-1.99 3.43 -2.99 -4.02 -1.39 0.42 -1.04
1.91 -1.80 -1.38 2.75 -0.64 3.67 -4.88
2.11 -2.17 3.76 -2.99 2.68 0.30 -2.41
6.31 3.62 -2.28 0.95 0.12 -0.14 4.66
-1.36 -3.71 -3.15 -0.15 1.23 -1.18 1.73
0.21 2.46 3.32 4.80 1.10 -0.30 -0.95
-0.01 2.81 3.70 -1.25 -1.68 -4.53 2.23
-5.96 -0.13 -2.11 -0.52 6.55 -1.68 1.27
-1.97 -3.12 2.39 0.58 -4.73 5.35 3.75
->
-1.04 0.42 -1.39 -4.02 -2.99 3.43 -1.99
-4.88 3.67 -0.64 2.75 -1.38 -1.80 1.91
-2.41 0.30 2.68 -2.99 3.76 -2.17 2.11
4.66 -0.14 0.12 0.95 -2.28 3.62 6.31
1.73 -1.18 1.23 -0.15 -3.15 -3.71 -1.36
-0.95 -0.30 1.10 4.80 3.32 2.46 0.21
2.23 -4.53 -1.68 -1.25 3.70 2.81 -0.01
1.27 -1.68 6.55 -0.52 -2.11 -0.13 -5.96
3.75 5.35 -4.73 0.58 2.39 -3.12 -1.97

0.00 0.00
6.51 5.55
6.50 5.68
4.96 5.71
->
0.00 0.00
5.55 6.51
5.68 6.50
5.71 4.96

-1.35 -1.90 6.50 0.36 4.38 0.50 -1.78 -1.94 -1.96 -2.22
5.31 0.59 -2.13 -3.66 -2.73 -0.14 2.70 -0.35 -1.88 -2.04
-3.29 -3.42 4.13 3.60 -1.91 -2.36 0.53 -0.56 0.77 0.23
->
-2.22 -1.96 -1.94 -1.78 0.50 4.38 0.36 6.50 -1.90 -1.35
-2.04 -1.88 -0.35 2.70 -0.14 -2.73 -3.66 -2.13 0.59 5.31
0.23 0.77 -0.56 0.53 -2.36 -1.91 3.60 4.13 -3.42 -3.29

0.03 5.57
4.49 1.29
-0.48 3.24
1.58 -1.36
1.67 1.66
2.03 -0.70
-5.24 3.64
1.22 4.20
->
5.57 0.03
1.29 4.49
3.24 -0.48
-1.36 1.58
1.66 1.67
-0.70 2.03
3.64 -5.24
4.20 1.22

-1.80 -0.40
0.08 0.84
-1.64 1.15
-1.20 -5.81
-1.99 1.08
-0.31 1.40
-1.90 -0.38
->
-0.40 -1.80
0.84 0.08
1.15 -1.64
-5.81 -1.20
1.08 -1.99
1.40 -0.31
-0.38 -1.90

1.61 -4.41 6.17 0.75 -2.18 5.70 -0.28 6.15 -4.95 -1.84 5.92 6.13 -3.69 -4.95 0.90 -3.32
-0.68 4.56 -1.77 -0.45 2.28 -1.67 0.34 -1.80 5.05 1.59 -1.74 -1.85 3.91 5.03 -0.63 3.49
-0.97 -0.41 -1.84 -0.74 -0.63 -1.69 -0.59 -1.82 -0.44 -0.42 -1.76 -1.88 -0.43 -0.42 -0.96 -0.36
0.02 3.39 0.43 -0.04 1.82 0.36 0.41 0.39 3.74 1.17 0.37 0.35 2.96 3.71 -0.12 2.63
-0.41 -4.05 0.33 -0.48 -2.55 0.33 -0.98 0.37 -4.49 -1.84 0.35 0.31 -3.55 -4.46 -0.62 -3.14
->
-3.32 0.90 -4.95 -3.69 6.13 5.92 -1.84 -4.95 6.15 -0.28 5.70 -2.18 0.75 6.17 -4.41 1.61
3.49 -0.63 5.03 3.91 -1.85 -1.74 1.59 5.05 -1.80 0.34 -1.67 2.28 -0.45 -1.77 4.56 -0.68
-0.36 -0.96 -0.42 -0.43 -1.88 -1.76 -0.42 -0.44 -1.82 -0.59 -1.69 -0.63 -0.74 -1.84 -0.41 -0.97
2.63 -0.12 3.71 2.96 0.35 0.37 1.17 3.74 0.39 0.41 0.36 1.82 -0.04 0.43 3.39 0.02
-3.14 -0.62 -4.46 -3.55 0.31 0.35 -1.84 -4.49 0.37 -0.98 0.33 -2.55 -0.48 0.33 -4.05 -0.41

0.07 -1.59 -0.60 -4.07 -2.12 -0.22 0.96 0.45 0.90 -2.94 1.82 -0.75 1.76 2.18 0.97
0.78 -0.84 0.25 1.58 -1.19 1.25 -0.29 1.22 2.28 0.02 -3.47 1.05 -2.25 -1.38 1.70
-0.38 -1.11 -0.23 0.98 1.02 3.85 1.31 4.30 -2.59 -3.75 2.50 -2.05 -2.43 -4.06 0.23
5.03 -0.43 3.31 5.46 -1.47 2.17 -1.11 -3.48 -2.98 -1.73 -1.20 -2.27 1.75 -0.76 4.81
->
0.97 2.18 1.76 -0.75 1.82 -2.94 0.90 0.45 0.96 -0.22 -2.12 -4.07 -0.60 -1.59 0.07
1.70 -1.38 -2.25 1.05 -3.47 0.02 2.28 1.22 -0.29 1.25 -1.19 1.58 0.25 -0.84 0.78
0.23 -4.06 -2.43 -2.05 2.50 -3.75 -2.59 4.30 1.31 3.85 1.02 0.98 -0.23 -1.11 -0.38
4.81 -0.76 1.75 -2.27 -1.20 -1.73 -2.98 -3.48 -1.11 2.17 -1.47 5.46 3.31 -0.43 5.03

6.16 -2.86
-4.23 4.29
->
-2.86 6.16
4.29 -4.23

-0.30 0.33 -0.14 -0.47
-0.08 4.41 2.32 -2.06
-2.23 -0.62 -2.38 0.18
-0.64 -0.12 -1.05 -0.28
-0.10 5.03 1.92 -1.48
-0.15 4.86 2.24 -1.72
-1.78 -0.71 -1.59 -0.15
-2.40 -0.79 -2.03 0.39
-0.07 0.97 0.43 -0.77
-1.69 -0.75 -1.22 0.01
-2.22 -1.14 -2.14 -0.16
-1.05 1.06 1.04 -0.88
->
-0.47 -0.14 0.33 -0.30
-2.06 2.32 4.41 -0.08
0.18 -2.38 -0.62 -2.23
-0.28 -1.05 -0.12 -0.64
-1.48 1.92 5.03 -0.10
-1.72 2.24 4.86 -0.15
-0.15 -1.59 -0.71 -1.78
0.39 -2.03 -0.79 -2.40
-0.77 0.43 0.97 -0.07
0.01 -1.22 -0.75 -1.69
-0.16 -2.14 -1.14 -2.22
-0.88 1.04 1.06 -1.05
---
-5.50 -6.16 -2.99 -6.05 -0.67
5.25 6.33 3.34 5.85 0.57
3.30 4.06 1.20 4.58 0.67
->
5.25 6.33 3.34
3.30 4.06 1.20

5.76 3.73 -6.43
0.82 0.54 -1.02
-2.12 -1.30 2.34
->
0.82 0.54 -1.02
-2.12 -1.30 2.34

-0.46 2.00 -0.59 -0.38 0.55
-0.60 0.30 -0.32 3.88 -4.69
1.49 -0.88 -0.08 1.62 -0.26
-1.06 1.21 0.73 0.48 -0.69
1.61 -0.54 -1.80 -0.40 -0.28
->
-0.60 0.30 -0.32
1.49 -0.88 -0.08

-3.43 -1.33 -2.78 -1.25 2.56
-0.30 0.81 -1.49 2.21 -5.84
-2.74 -2.55 -4.69 1.96 -2.31
-1.87 5.08 -2.48 0.57 -3.13
2.19 -1.84 -1.29 -2.42 1.35
->
-0.30 0.81 -1.49
-2.74 -2.55 -4.69

-1.09 0.45 6.09
4.01 4.53 -1.43
-1.24 -1.77 5.74
2.66 -5.45 -1.19
->
4.01 4.53 -1.43
-1.24 -1.77 5.74

-3.40 -0.81 0.91 0.85
-2.55 3.62 -1.86 4.89
-1.24 1.10 3.73 0.18
->
-2.55 3.62 -1.86
-1.24 1.10 3.73
